Each path is a new rotation, seen through one point. The rows after it are directions, each followed by how far the rotation turns it, in degrees per step (0 if it stays put).
Each turn is a multiple of 5 degrees from 10 to 175, or 0.
Each row of a path follows its step; steps can be skipped.

step 0: [  7.3  -6.0  20.9  -2.5 -49.4   3.5 -16.2   0.2  15.6 -29.8  26.8  13.5
   8.0 -21.1   7.2  -1.8  -9.5   1.6   4.7   0.5  -3.0  25.5 -14.6  20.3
   0.4   4.2  -5.3 -12.2  -7.6   1.0  12.2 -22.6 -12.6  12.8 -23.9  26.4
  -4.0  -4.9   7.8 -10.2 -22.9   7.6   3.9  -5.7   5.6  28.0  18.2  18.7
  31.2   4.8  16.6  18.6   2.6   3.2 -11.1 -17.3 -10.4   9.2]
step 1: [  4.8  -8.4  16.4  12.4 -21.9  24.6 -23.7  10.1  16.7 -10.6  24.2  32.5
 -13.1  -5.7   3.4   7.6  12.3  -3.7 -15.9  -7.0  10.9  12.9 -20.3   1.1
  -4.6   9.8   7.5  41.2   2.3 -17.9  11.1   0.8   2.9  20.0 -23.7   6.6
 -17.8  16.6   4.0 -10.9  10.2 -14.4  -3.8  -7.1  10.5  41.9   7.7  24.8
  -5.2  26.9  -5.9  -2.5  11.2  -5.3   1.0  -6.9 -21.0 -10.4]
step 2: [-26.9   8.8  24.8   7.5  -9.0   0.9  -7.1   0.0   5.7 -28.7  13.1  16.5
   4.8  10.2  16.4   0.9 -19.6  13.1 -12.2   6.0  -3.6 -15.3 -36.6  34.5
  16.4  28.9  18.6   9.1  -6.9 -13.2  28.6   6.0  18.3   9.4 -16.1   7.2
   0.4  15.0 -16.1   4.5  -1.0  10.7  -5.4  -5.3 -20.5  21.9   0.0   2.2
  18.6  27.3 -15.4 -14.7   9.1   1.7  12.4  -1.0 -26.7  14.3]
step 3: [ -2.4   7.4   3.1  -8.8 -25.8  11.0 -40.1   2.2  10.4 -36.0  23.7  23.0
   6.4   3.9  12.4   8.7  -3.0 -17.0  14.5 -21.8  -9.9   6.2 -27.7   7.4
   9.7  32.4 -19.7 -13.4  -7.4  -9.7  22.7   3.1  11.8 -16.2 -25.4  -3.2
 -10.4  11.3  -6.3  43.1   0.4  12.6  -7.6   3.7  -3.1   8.9  -3.7   2.8
  14.6  14.9   4.3  -0.9  -2.8   5.7 -10.6   5.1   0.0 -24.3]
step 4: [-19.1   0.4  24.2   1.9 -19.2   3.7 -38.4  -1.0 -10.7 -35.0  22.0   4.0
  -6.5 -23.4  14.6   9.3   8.6 -28.8  10.0 -17.9 -30.0  -9.2  -5.1   3.2
  -2.0  12.7  -8.1  19.8 -11.0 -10.7  15.3   4.1 -17.6   9.3 -20.9 -17.7
  -8.0  -2.4 -28.3 -27.1  24.6  -3.1  -4.3   1.5 -11.7  11.6  -0.1  -1.7
  11.3  -0.8  -1.4  -1.5  15.3   4.7  18.9   2.8 -10.1 -29.0]
step 5: [ -2.5 -10.4  12.7  -6.7 -15.9  -5.1 -23.2  -6.1   4.3 -27.0  30.9  -6.9
 -13.1  20.0   9.5  -0.6  -2.2  -5.8  16.4  -0.9   1.8   4.6 -41.5  19.0
  -8.7   0.5  20.1  -7.7 -18.0 -22.6   1.6  15.1   3.4  16.4 -33.3 -25.5
  -6.5  30.9  -3.1 -15.1  23.0 -15.0   3.8   2.6 -13.5 -13.5  -6.3 -30.9
  -8.6  -0.6   5.8 -26.7  13.2   5.8   4.6   8.7 -17.2  -2.3]
step 6: [  6.0  -3.0   7.4  -2.2 -26.4 -25.3 -15.4   1.3  -0.3 -21.7  35.2  -4.1
 -19.5  14.1   5.8  14.2 -14.1  -1.7   6.2   6.5  -8.0  18.0 -23.5   4.3
   4.2  18.3  -8.0 -31.1  21.9  -0.9  18.7  -6.1   4.0  16.9 -42.0   1.8
   0.4  -1.8 -13.0 -16.8 -15.1   4.2   4.3 -31.7  -1.7 -13.6 -17.0  -6.1
  29.9 -13.2   6.0   0.6   3.6  19.1  -2.2  12.6 -11.7 -23.6]
step 7: [ -4.9 -33.7  12.0   3.0 -48.7 -18.5 -22.9   7.1  31.4 -11.7  13.7  20.0
 -19.2   9.9  -4.5  25.1  -0.2 -30.7  -7.7  16.2   8.7   2.4  -2.9 -13.8
  -7.9  -0.8  -6.4  15.9   7.2 -17.7  22.1   4.1 -11.2  -6.7 -17.6  -0.4
 -16.5   7.7   6.1 -19.2  16.7   2.5 -14.3 -11.6  -1.7  -6.2 -15.3   8.6
  -3.1 -17.7  11.5  13.4  17.7  19.1  -4.6   3.2 -19.4 -16.2]
step 8: [-13.6 -28.1  29.5  -7.3 -22.2 -12.7 -17.3  16.3  -7.4   6.9  38.0  15.0
  -1.2  -0.3   1.4  15.0  -0.7  -2.9  -6.9  29.7  -2.9  -6.7  -6.1  32.2
   0.9  -8.7  22.8   7.8 -15.5  -8.0  16.8  -3.7  -4.2  10.7 -40.1  10.3
  -0.3  10.8  12.3 -19.3   9.2  24.6  11.5  -5.0 -20.5  -6.4  -5.2   3.1
  11.9   6.5  16.3   5.9  22.9  10.1   5.2  -8.9  -5.1  29.8]
step 9: [ 32.5 -16.9  -8.5  -3.5 -12.8  -2.2 -12.0   1.3  13.8  -9.9  39.9  47.8
 -19.3  14.1  -6.1  15.3   3.2   5.9   0.4 -13.5  18.8  10.4 -20.9  15.9
  18.2   3.9   4.2   6.5  -0.3   7.8  19.8  -9.2  16.3  -4.9 -31.4  12.0
  -8.8  20.9   2.8   0.4   3.5  11.0  24.5  -1.4   1.3 -10.2  11.4  10.4
  27.0  19.7   6.8  14.5  21.3   8.8   3.5  17.9   4.2  -1.4]
[-1.4 -1.5 -3.1  0.5 -0.6 -2.4 -4.8  1.1 -2.3 -5.4 -3.2 -1.4  5.6  2.7
  2.7 -6.3  3.7 -3.2  2.7 -3.7 -4.9 -3.8 -6.2  1.7  1.0 -2.0  2.2  1.9
  3.2  2.7 -9.2  6.8  6.3 -0.2 -3.7 -7.2  5.0 -7.4 -3.0  4.8  2.2  5.0
 -0.8 -1.2  7.5  1.0 -0.6 -2.3 -1.6 -8.8 -3.5 -4.5  2.3  2.7  5.4 -2.4
 -3.1 -5.7] => 40
[  0.2   8.1  -4.3  -1.6   4.8   1.7  -1.7   3.0   0.0  -7.4  -5.2   5.2
  -0.1   3.0   0.8   0.9   3.7   4.2  -7.4  -4.4  -2.3  -3.3   4.4   5.9
  -8.0   3.2  -4.9  -4.3  -1.0 -11.1  -1.0  -2.1  -1.0   6.8   2.3  -0.9
  -0.4   1.5   2.1   1.2   3.0   4.4  -1.3   4.9   2.1   8.1  -1.4  -4.1
   6.0   1.3   0.1   0.5  -1.2  -6.5  -1.3  -1.0  -4.7  -1.5] => 35
[ -1.3  -0.8  -2.7  -8.7  -2.3  -1.9   6.1   3.3   1.5   1.5  -0.7  -6.6
  -2.9 -12.7  -2.1  -0.3  -1.7   4.2  -0.3  -3.3  -7.4   2.2   1.4   3.5
   1.6   0.5  -0.5  -2.2  -0.9  -0.2   1.0   6.5   2.1  -4.5   0.4   1.0
  -3.2  11.3   3.8   0.4   3.1  -0.2  -0.9  -7.5  -0.8   1.2  -5.0  -4.4
  -1.0  -5.6   2.0  -1.0   2.2  -4.3   4.0   4.4  -2.4  -7.6] => 40
[-1.4 -2.5  0.0 -0.1  4.0  0.8 -2.9  1.2 -2.1 -3.1  2.0  1.0 -3.5  2.9
  6.9 -6.5 -3.5 -1.2  7.9  9.4 -6.0  5.1  5.3  4.5 -1.7 -6.2 -5.0 -2.0
  0.1  0.9 -0.3  1.1  2.4  2.0 -1.1 -0.4 -2.2 -0.1  4.4  3.8  1.9  2.7
  6.0 -8.4  6.5  2.9 -5.1  1.5 -2.2 10.3  3.0 -1.8 -3.6 -1.4 -5.5 -1.2
  6.9 -1.6] => 135
[  3.1  -7.2   1.9  -5.7   1.4  -4.6   1.6   1.3   3.0   1.0   4.9  -3.9
   1.7   4.4   0.8   1.9  -2.4   7.7   4.1   4.3   2.6   0.0   0.9  -6.2
  -8.1  -4.2  -1.6  -1.4   0.1  -0.6   6.0  -2.2  -5.5   1.7  -4.0  -8.2
  -1.7  -6.0  -0.5  -3.0  -2.0   0.2  -3.3  -1.9   4.2   6.8   1.0 -10.2
  -1.7  -8.0   0.6   5.3  -5.5   0.0   1.4   3.9  -2.2   1.6] => 45
[  0.7   3.3  -2.0  -4.0   3.8  -0.9  -2.2  -3.6  -2.6  -6.2   3.2   3.1
  -3.2  -2.0  -3.8  -3.3  -1.0  -1.3  -1.3  -7.2  -4.8  -1.2  -2.8  -2.2
   1.6  -3.1  -1.5  -4.2 -10.9   4.9   2.4   0.1  -3.0  -5.5   1.3 -10.1
   4.5  -1.2  -4.7  -2.2   9.2  -5.4   7.9   0.5  -1.3  -4.6   4.1   0.4
   2.0   0.2   1.3   4.4  -6.5  -5.0   0.3   0.7   4.6   3.2] => 60
[ 6.5  4.0 -0.1 -5.0  3.7 -4.1 -2.4  7.1  2.8  1.3 -4.8  0.4 -5.3 -5.7
 -3.4  1.8  3.5 -4.6  1.1  2.7  4.4 -1.7 -2.7  2.9 -2.6  7.6 -2.8  3.0
  2.4  8.1  3.5 -0.8 -1.8  2.7 -3.1  1.5 -8.6 -7.4  2.3 -0.2  0.2 -4.6
  5.5  3.6  5.7  0.4  1.1  5.0  4.1 -0.5  0.6 -4.3 -6.3  2.3  4.7  2.3
  2.8 -7.7] => 125

step 0: [-27.5   1.8   5.1  26.8  29.3  -8.6  31.0  16.2   9.6   2.3  -1.0   1.6
   7.1   8.2   3.7  -1.7 -12.9  11.5 -11.8 -19.1  -9.8   7.8  -6.1  15.0
 -15.0  -2.1   4.5 -14.4  -5.7  -5.8  -6.0   0.5 -44.4  -7.5  -7.1  26.3
 -10.0  26.3  -3.1   6.4 -36.2   2.0 -15.5 -24.0   7.2   5.9 -11.7   6.4
  -1.0   8.1  16.2  15.2   7.4  12.7  -3.3   3.4  18.8  -7.2]
step 1: [ -3.8  16.2   1.1 -15.9 -24.2  10.8   6.8   0.1 -13.3 -34.9  17.3  -8.0
   2.0 -26.1   5.9  -9.8  -1.8   9.6 -27.8  -0.2  22.0   1.5   1.9  -3.8
 -10.5  16.6  -3.2   4.8  21.8  31.5  16.7  20.5 -12.5  -5.0  -9.0  -3.9
   6.4  -5.8   0.3   4.9  -1.7  -2.2 -32.1  -2.7 -19.4  -5.7  24.6   8.7
   3.3 -25.1 -19.5  -3.8 -14.8  -3.2  14.0  25.8 -15.6  -6.0]
step 2: [  1.0 -14.8  16.2  -8.1  -9.3   3.5  26.8  -2.4   7.4 -14.1  31.5  10.3
   6.1 -16.0 -28.7 -27.7  -5.3 -17.6  21.4  26.1 -10.8 -31.3 -16.6  11.1
  -2.4 -26.3  -0.6  10.5   8.3  -8.7 -31.8  12.6   5.8  -5.0  12.3 -19.3
   2.9   6.1   1.7  23.8  12.9   2.3  -2.2  -1.6  18.5  -4.6 -13.1  -8.0
   7.4  16.5  16.8  11.8   3.3  13.6 -14.5   1.1   2.6   3.2]
step 3: [ -8.1  -0.8  -6.8 -11.4 -39.3  -3.3 -32.8  -5.1  21.3  12.0  -0.7  15.4
  17.6 -14.4   3.9   4.1  -6.6  18.4  -3.1 -15.1  -5.6   7.3  -5.0  12.6
  21.7  -4.1  30.7   2.7  -8.5 -14.9  12.5  29.3   1.6 -10.7   4.9  -2.3
   0.5 -17.6   8.8 -37.9  -2.2 -13.0   8.4 -10.7 -18.6  16.4  14.1  -6.2
  18.2  11.0  -6.0  11.0  -8.9  -6.6 -11.8 -15.5  16.9  17.3]
step 4: [-11.5 -11.7  31.2 -31.9   4.8  -0.7   6.4  -4.6 -10.1   2.4 -24.4  19.8
 -27.8  19.0 -19.0  15.9  15.8 -22.5 -15.4  14.4  25.5  -0.5   2.6  -5.7
 -23.3  15.5  -5.4  10.6 -17.5 -11.2 -20.0 -17.6  -2.2 -11.9 -11.6   9.9
   1.4  -8.1  22.4  -4.2  -0.6 -18.5  28.5 -21.1  13.0   8.4  -4.6   0.3
  -8.2 -11.6   8.7   5.2  -3.6  -8.6   2.3  11.1  19.9  -2.3]
step 5: [ 34.7   4.2  -7.3 -10.8  27.7  -9.9  -7.8 -17.9   8.7   6.6  14.0 -12.8
   0.8  -1.3  -5.6   4.5  -8.2  -7.9 -11.4 -28.4 -28.7   1.8  -7.5 -15.2
 -28.4  21.5  -0.7   2.7  -6.7  15.1  23.5  23.0  -2.0  -6.0 -13.5  11.7
   5.2  12.9  -8.5  -0.8   6.9   4.2  -7.8   2.8 -19.3  -0.3 -45.8   9.8
   8.0  16.9 -26.0  -7.5  -0.4   1.1   2.4  -3.0  23.7  -3.6]
step 6: [-17.0 -16.7 -29.7  -2.2  -7.9 -13.0  14.7  26.7  11.2  19.0   8.8  -1.6
  -3.8   7.5 -15.4 -10.3  -8.4  13.4 -13.6  10.9  -9.7   7.5 -27.4  11.9
   4.9  27.6   8.1 -24.6  -2.4  23.7   7.5 -10.1 -14.0 -19.1 -11.2   0.9
  -1.6  -6.0   6.8  26.9  -0.2  13.0   6.8   1.5   3.2 -36.2  17.8  -8.6
 -18.5 -12.1  28.5   6.3  -8.2   6.0   7.0   8.9  -2.3 -23.4]
step 7: [ -9.9  -2.6   9.1  -0.3  -9.9  -6.3   7.2 -22.1 -23.4 -10.6  25.3  -2.8
  14.9 -42.5  30.8   9.8 -19.1  -0.7  18.1  10.9  -1.9   2.6  -2.4 -31.5
   5.2   5.9   3.6  20.7  22.2  -0.3  -0.8  -5.0  15.2  10.3 -16.2 -26.9
  12.0   4.5  28.5   6.6 -20.0  -9.0  15.4  16.8 -22.1  -3.0   2.5  14.4
 -10.7   3.9  -8.1   4.7  -2.1   2.9  -4.3  -8.3  -8.1 -15.2]
step 8: [-16.8  -9.9   6.0  23.3 -31.5 -13.3  19.6 -11.1   8.6  -8.4   2.2  17.7
  10.9  26.9  12.0 -24.1 -11.8  -1.9  -0.1  -4.4 -20.7 -10.3  27.4  22.4
 -22.8 -14.1   2.7   6.9   2.4  -8.0 -10.1 -15.7 -10.2  -7.7  22.5  30.0
   4.1  -3.0   7.9  10.1  -7.0  -4.5   4.2  14.1   4.5  -2.2 -11.3 -14.2
  22.9   6.8  23.6   9.2  -5.8 -26.3  -5.9 -21.3   9.1  11.3]
step 9: [  4.2   1.1   4.0   2.9  -7.8   1.1  -6.4   6.9   2.1 -13.3  -4.5   6.6
 -24.6 -10.2 -27.8 -16.0 -16.9  10.3  -0.9   4.5  31.4  19.3  13.9  -9.1
  -6.1   2.8   3.0   5.0   6.9 -15.5  21.9   4.1 -14.4  -0.1 -15.7  26.1
 -22.1   1.2  13.0 -43.0  -6.7  16.2  -7.1  -5.8 -34.8  29.1  10.8  -1.5
  -1.3   8.0 -18.0  13.5   6.5  -2.9 -14.7  20.2  -9.2 -12.8]
[ 6.5  2.9 -6.8  1.2  1.1  0.6  6.6 -4.6  0.1 -2.8 -1.9  1.1  4.5 -0.8
  4.2 -5.3  8.8  2.0  2.4 -2.3  4.2  5.1  0.0 -2.0 -1.3  4.7  7.8  3.0
  0.1  1.8  8.0  2.2  4.0 -2.1  5.6 -1.9 -4.4 -1.6  6.5 -2.3  2.5 -1.7
 -1.3  1.0 -3.0  0.5  0.2  7.3 -2.8 -0.7 -7.2  5.2 -3.4  6.1  1.2 -4.8
 -0.3  8.3] => 170
[-1.3 -0.9  6.4 -6.7 -4.8  1.7 -1.5 -8.8 -3.2 -1.5 -2.1 -1.4 -2.2  0.4
  2.0  0.0 -1.8  0.1 11.8  9.1  4.4  2.5  0.1 -0.7 -4.7  5.3 -1.5 -0.6
 -3.0 -1.0  7.1 -6.0  2.8  0.5  2.2 -4.6  1.3 -0.9 -3.3  7.5 -2.5 -4.0
 -5.7 -3.1  0.7  2.4 -1.5  3.6  0.4 -2.9 -0.7 -8.5  2.1  4.8 -4.5  4.2
  2.4 -3.5] => 130
[ -4.2   1.2  -6.2   0.1  -2.7  -0.6   0.6   0.5   3.3   5.2  -2.2  -2.5
  -1.5   2.5   2.1   2.0   2.3   4.7  -1.0  -3.3 -10.2  -3.5   1.1   4.8
  -2.9  -3.5   1.9   1.7  -1.8  -2.6   2.7   1.8  -1.0  -7.0   6.5   1.2
   2.9  -4.0  -2.0   0.1  -1.7   3.9  -4.2  -3.6 -12.5   2.8   0.1   0.7
  -1.8 -11.5   5.6  -1.0   9.4   1.9  -3.9   1.3   0.4   2.1] => 135
[ -0.3  -6.5  -9.8  -4.3   5.6 -10.9   3.6  -4.2  -0.1   2.4   0.4   0.2
   2.8   0.6  -2.3  -0.3  -6.7  -1.0  -6.1   5.0  -3.6   3.3   4.9  -6.3
   2.0  -1.1  -1.7   0.2   1.3   1.3   7.4  -9.4   8.4  -0.5  -0.3   5.8
   7.6   0.0   0.8  -0.3   2.3  -2.6   3.8   3.1   0.1   1.9   4.4   1.1
  -2.1   3.0   1.4  -1.9   3.2  -2.1  -0.2  -1.5   2.7  -0.7] => 35
[ -1.4  -2.5   1.2   8.5   0.6   5.1   3.4  -3.6   3.1  -2.1 -11.1  -0.7
  -2.7 -10.0  -5.3   3.9  -6.2   1.5  -2.2  -2.2  -0.5   4.3   0.2  -9.4
   4.1  -3.7   2.8  -2.3   0.0  -4.9  -4.1   1.5  -1.7  -0.7  -0.5  -2.7
   2.8  -0.2  -0.7   5.0   4.0   2.4   0.3  -1.7  -5.4   1.9  -5.5   9.2
   2.9   5.7  -1.4   1.3   3.4   4.9   0.4   0.2   2.4  -3.2] => 160
[ -4.2 -10.4  -1.5  -3.5  -9.7   4.3   1.6  -0.3  -0.2  -5.9   1.5  -4.4
  -4.0  -2.1   5.1   0.5  -6.2  -7.8   3.6  -3.1  -2.9  -3.3   0.3  -0.1
   3.4   0.8  -4.8 -10.5  -2.2  -1.3  -1.3  -1.4   4.4   3.7   6.3   1.1
  -2.1  -0.5   2.9  -4.6   2.9   0.9   0.9  -0.8  -0.1   6.6  -2.6  -1.8
  -4.0  -2.7  -1.6   7.5  -3.4  -1.4  -2.2  -5.2  -1.5   4.5] => 70
[ 1.6 -1.9  3.0 -2.1  2.4  3.1  7.2 -0.9 -0.3 -7.9  2.3  1.6 -0.5 -1.9
 -0.2 -3.3 -1.2  0.7 -2.6  8.9 -0.9  2.3  5.0 11.4  7.2 -6.9  0.7  2.5
  3.1 -8.3  1.0  0.7 -2.4  2.4  5.3  1.1  0.4  2.6 -7.5 -3.6 -3.9 -1.4
 -4.9 -1.6 -7.2 -1.7  3.7  1.0 -3.3  2.5 -3.1  0.7 -4.8 -3.2  6.4  4.0
  4.5  0.3] => 45
